In the data rows, 128 means zero.
Here are some points:
[180 123 177 100  88 111 185 191]
[110 141 178 112  98 108 105 196]
[132 121 173 140 129 172  54 136]
[130 145  54 156 183  92 211  70]
[138 123 221 139  93 156  94 192]
[137 151 230  96  83 151  67 230]
[108 130 126 127 144 137 104 114]
[114 113 133 166 153 158  67  92]
[190 102 209  85  79 115 171 255]
[168 115 238  74  54 166  68 228]
[131 140 182 107 108 148  93 173]
[140 145 106 107 150 110 155 141]
[160 117 156 112 111 132 139 141]
[149 141 142  98 114  85 193 202]
[145 134 122  91 114 116 156 171]
Here are 10 more points, each followed by its number:
[144 122 172  69  64 132 160 210] 0
[132 134 105 135 163  96 137 112] 1
[106 126 147 127 110 134 118 128] 2
[ 75 123 142 163 134 153  44 117] 3
[101 131 153 140 114 130  81 165] 4
[117 171  53 102 177  83 226 116] 5
[158  96 222 106  80 156  83 220] 6
[113 138 105 119 121 149 119 102] 7
[144 112 148 127 108 172 107 141] 8
[152 138 171  84  84  95 186 217] 9
Which of these numbered points is nearest to each point below, ignoring the 2 directions in which the first points spread most? Its number follows each.
[ 99 120 169 145 104 150  59 117] > 2
[127 140 164  97 116 136 137 217] > 5
[ 71 141   0 171 205 144 145   0] > 0
[ 91 141 133 154 158 159  58  77] > 9
[133 136 155 102 124 117 149 186] > 9
[120 103 158 153 108 210  45 102] > 8
[107 131 135 135 100 104 159 159] > 3
[101 134 117 145 151 146  98  93] > 9
[107 117 109 159 135 202  47  66] > 8
[120  98 129 151 137 156  64 107] > 6
[157  99 219 109  77 149  75 202] > 6
[ 83 132 108 157 144 120  95 106] > 3
[182 138 167  84 109  79 198 230] > 1
[ 84 156 111 154 130 120  94 117] > 4
[143 109 161 129 120 140  95 164] > 6
[172 117 162  96  94 140 152 193] > 8
[153 147  55 111 149  96 180  83] > 7
[ 65 141  62 139 175 149 114  64] > 0
[ 84 141 110 139 137 105 106 137] > 4
[184 135 167  83 105  75 207 247] > 1
[147 126  42 161 174 110 196  22] > 8
[165 157  90  87 128  59 250 153] > 9
[136 139  84 112 119  99 158 104] > 7
[ 59 130   7 200 195 128  88   0] > 3
[126 114 151 163 143 157  83 107] > 6
[101 145  87 119 151 122 158 141] > 5
[119 121 195 122  81 198  22 156] > 7
[167 124 104 116 126 100 217 111] > 8
[102 130 116 134 121 109 118 141] > 4
[ 73 126 168 167 120 148  20 133] > 4
[118 147  87 128 149  56 201 123] > 4
[180 103 251  97  67 136 114 255] > 6
